One vector is turned by the same rotation once a tick. Each row is the vector after some number of ticks, and that number follows the row.
The counts run from 0 to 239.
[ -7  11 -34  23  31  15  60  17 -11  -3   8  52 -12  -1  30 -42 -48  24
  42   8  12   3 -42 -28  19 -20  16   1 -14   7  50  23  30 -57 -31  39
 -27] -> 199
[  0  22 -25 -23  -4  11   0 -49   9 -22  11  21 -25 -12 -38  13 -28  65
  23 -22 -32 -25 -29 -20 -21  30 -19 -54 -42  15   0 -23  -9   2 -38  -6
 -52] -> 171
[ 17  38  -5  -6  49 -15 -14 -62 -36  11 -25  62 -63  -3  17  11 -31 -19
  -1   3  -8  -2 -15   8 -15  53 -18 -50 -15  10  -9 -15   6   8 -31  20
 -19] -> 100
[-13  24  12 -26  67 -22  25 -35 -16  15   6  44  -5  -7  20 -21 -54 -29
 -27 -36 -10   1 -54  -4   6  -6  41 -22  12  34  23 -25   5  16 -55  35
  -8] -> 97
[-35  20 -31  12  14 -11 -12  19 -16 -32   6  61 -22 -30  -4 -76   3  36
 -11  -1 -12 -31 -81  -3 -24  39  -2 -30  -9  -7  22  -6  -5  -7  -6  37
 -12] -> 177
[ -7 -11  10 -18  31 -12  22  13 -25   0   8  34 -23 -11  -3 -22  -5  21
  -2  18  55 -11 -17 -68   4 -16  60 -50   2  19  15 -16  -9 -24 -47  25
 -62] -> 184
[  3  21 -12  11   5  14  33  -8  -6 -18 -19  20  -8 -13  28   3 -51  39
  52 -11 -35  20  -3   7 -20  45 -14 -11 -34  56  31  34 -64 -13 -30  -2
  -7] -> 231
[ 29  26 -31 -19  26   0  47 -23 -12  15   2  52 -24 -13  17 -44 -16  38
  14 -26  -2  23 -20 -25  -9 -20  16  26 -32  28  17  46  53 -37 -35  29
 -37] -> 198
[ -4  16 -30   7  26   4  32  30 -14 -32   3  38 -42 -48  -9 -55 -26  16
   1 -19 -53  -7 -69  -4 -13  40 -14 -58 -25 -13  -5 -25 -10  12 -23  46
 -24] -> 176
[-13  47   9  37   2   1   1   4 -61 -31 -29  54  -8  34  16  33 -15  49
   4 -22 -17  23 -35 -19 -24   8   3 -15 -25  25  14  39 -11  -4 -57  30
 -14] -> 88
[  0   2 -12  16  23  -5  55  13 -28  11 -49  -6   3  -5  49 -36 -23  -9
  23 -18  25  19 -25 -11  -9  15  31  -7 -58  14   0  27  23 -11 -34   8
 -81] -> 52
[-39  25 -20  19  16 -19   2 -18  -7   4  18  17  10  65  44  16 -36   5
  21  12  31   3 -67 -56  50   1 -11 -31  -2   6  25   9  26 -17 -37  18
 -39] -> 113
[-47   1 -38 -10  -1 -32 -39 -16  -8  10  24   9 -57  17  44  24 -15  32
  25  55  19  11 -25  -4  -7  61  -5 -19 -49  44  26 -15 -26 -37  16  14
   7] -> 125
[-15  41 -35   6  15 -10   9  11 -18  27   0   0 -10 -14  46 -46 -42   6
  34  35   4  54  -7 -39  46  13  -8 -41  -4  12  22 -20 -22 -19 -62  31
  -9] -> 109
[-19  22   2  21 -13   7  22   9  -1 -15  -4  31 -16  62   3  37  -8  38
  43 -29  32  -4   0 -24 -21  36   4 -27 -52  19   8  54  -7 -66 -37   0
 -36] -> 58
[-10  21 -31  38  -4  17  27   5 -10  -3  22  42 -28   2   2 -22 -26  47
  73  22  17   5 -31 -34  18  23  -4 -39  -8  -3  49  26 -16 -60 -37  20
   7] -> 200
[-23  -7   5  -6  23 -19  61  17 -43 -30 -17  58 -49  18  17  27  11  48
  -9 -24  23   0 -56 -33 -42   2 -18 -22 -20   6  -6  18  15   8 -52  54
 -26] -> 179
[-26   2   5  42  31   3  11  40 -19 -19 -39  27  -6  19  27  17 -49   5
  40   7  34 -54 -36   8  -5  53  15 -31 -24  18  43 -17 -15  10  -3  35
 -12] -> 68
[ -2  32   5  14  17  29   5  27 -21 -20  -1  15 -15  10  11 -18 -51 -13
  18  17   4 -19 -15  12  -8  55  36 -78 -32  28  23  -2 -24 -27   1   1
 -60] -> 64
[ 20 -10 -42  46  28   8  24  34  -5   9   0  15 -21 -21   3 -19 -19  34
  63 -13  31  16  -8 -31  19   7  26 -43 -20   5   0 -20  17  -3 -64  49
 -61] -> 195
[ -2  59 -18   1  25 -18 -25  19   8 -12 -29  30  28 -14   4 -48 -17  -9
   4 -36 -17   9 -54   4  -3  24  20  -5 -18  16  12  -6   9  32 -56  57
 -50] -> 86
[-20  24 -14  -6  13 -33   7  22  -4   0  31  32 -37  19  22  25 -46   1
  -8  11  12  17  -7 -26  24  28  42 -85  12  65  36 -13 -34   0 -30  38
 -40] -> 94
[ -3  31 -27 -28  11   1  29  13  45  -6   5   2 -38  24  -9  37 -34   3
  26 -27   1  -2   3  -1 -34  52   7 -45 -52  38  -8  45   2 -55 -21  19
 -48] -> 59
[   4   17  -28  -43   -2    1   17  -25   15  -35    9   27   -9  -26
  -16  -31  -38   46  -15  -28  -20  -22  -44  -22  -15    4   -8  -34
  -42    9   -8  -28   29   26  -15   17 -104] -> 172
[  0 -12  -9 -55  33 -28  40 -28  16   6   3  50 -23 -20 -23   3   7  24
  -2 -42  26 -12 -28 -60 -46 -18  37 -16 -11  24  -2  -1   6  -8 -56  38
 -50] -> 183
[ -4 -13   4  26  44 -15  59  31 -42  -7 -22  19 -22   1  26  -8  -6 -37
  53  41  27  22 -50  -6 -17  25  15 -38 -23  13  13  17  25  -6 -30  29
 -40] -> 210
[-49   2 -28  -9   7   3 -35   7  38  11  31  48 -26   6   3 -11 -31  23
 -38   5 -31 -21 -21 -19  40  53 -25 -44 -42  34  13 -23   0  -4  -6  41
 -58] -> 4
[ 20  -8 -26 -45  18  -9   6 -46  -2 -17 -15  36 -65 -13 -31   0 -26  23
  14  12 -19 -11 -38 -23 -37  29 -36  -5 -32  -7  -1 -39 -28  26 -15  44
 -60] -> 14
[-31 -26  11  33  15   1 -24  -7  -1 -10  18  14 -12  32 -18   9   6  54
  34  -1  31  12 -43 -74  22  -1  37 -31 -22 -10  29  -3  13 -46 -47   6
 -71] -> 27
[ -7 -14  23 -24  52  17  11  -3 -19 -30   1  63 -23  24 -16 -22 -29  -9
  -6  22  -5 -14 -66 -36   3  -5   4   6 -18  -4  23 -29  31  -4 -48  56
 -31] -> 11
[-49 -13 -17  28  10  -4 -10  13   0  20   5  24 -52  15  11 -21  11   8
  22  33  18  13 -43 -51  31  33 -33 -57 -19 -40  18   9   2 -39 -51  23
 -27] -> 23
[ -1 -24  -2  17   5  15 -20 -32 -10 -13  13  15 -49   6 -29  31  -6  52
  36  -3 -18  35  -5 -45 -15  15  30 -43 -28   0  -4  18   3 -42 -58  -8
 -59] -> 28
[-13  -2  20  20  36 -18  -7 -49 -57  32 -24  42  -9 -19   4  -2 -15  59
  35  -7  23 -45 -33 -32   8   1  22 -61 -20 -44  46   3  11 -13 -34  -2
  10] -> 189
[-33  33  13   7  10  -1 -20 -58  11  38 -29  49  20  20  -5 -12 -22  18
  32   4  -5 -34 -42  30 -17  34  -6  -1 -59   5  44  49  26 -31 -20  -3
 -11] -> 223
[-30   9 -15  12  10 -21  16  -5 -29 -31  -8  75 -27   4  23 -19  25  61
  -6 -27  18 -26 -74 -19 -42  14 -17  -5 -16  -4  18  19   2  -5 -24  28
 -11] -> 178
[ -9   9   5 -20  23   2   2 -55 -41  29  17  28 -67 -36 -28 -24  -1  29
  -2  26 -21  16   3 -17 -36  30   9 -79 -33  17   2   6  -9 -52 -47   9
 -15] -> 186
[-26  -2 -33 -23  32   4  -9  18  19  28 -15  29 -38 -28  11 -23  -2  21
 -32   7   4 -16  20 -12  -7  56 -26 -34 -63  34 -27 -51  15   1 -38  40
 -63] -> 161
[ 15  49 -29 -25  23  -9  23   3   7 -12 -25  38  -9 -27  27 -24 -53  -7
  24  -5 -33   2 -10  15 -24  38 -30  -7 -34  43   9  18 -36  -4   5  32
 -48] -> 232
[ -9   9 -26 -21  31 -19  36  10  18   1 -37  49 -24  22  13 -24 -26 -11
 -21   2  45 -42 -14  21 -42  41  43  24 -33  40  19 -36  24  15 -36  61
 -61] -> 71
[  3  12 -16   2  43  34   2  58   7 -29 -16  42 -21 -13   8 -22 -26  11
  21 -10  -5  -9  13 -52  15  15 -43 -52 -38 -12 -22 -34 -16 -30 -60  40
 -30] -> 165
[-13   6  -3  21  27  34 -41 -36 -14 -44  18  76 -52   4 -28 -25 -17  39
 -23   1 -43   0 -26  -3 -18  29 -18 -27 -19  20 -11  -3 -19 -25 -27   1
 -20] -> 9
[-15  71  10  30   3 -14 -46  18 -32 -40 -27  56  29  19  24 -27   1  21
  -2 -15   4   2 -55 -19  -3   4  32   3 -10  11  45  -1  -2   5 -45  31
 -18] -> 87
[  0  20 -26   1  20  -7   5 -20   6   5 -41  52 -52  15   8  20 -22  -4
  -1 -18  19 -25   9  47 -51  72  14  -5 -49  52 -10  -5   8  17 -11  31
 -39] -> 70
[-26  -1  18  -7  44  -5  23 -49   6  -8 -35  50  31  28  14  20 -15 -17
 -11 -16  12  10 -35  -9 -44  29   5   2 -26  49  -2  24  -5  17 -59 -13
 -60] -> 239
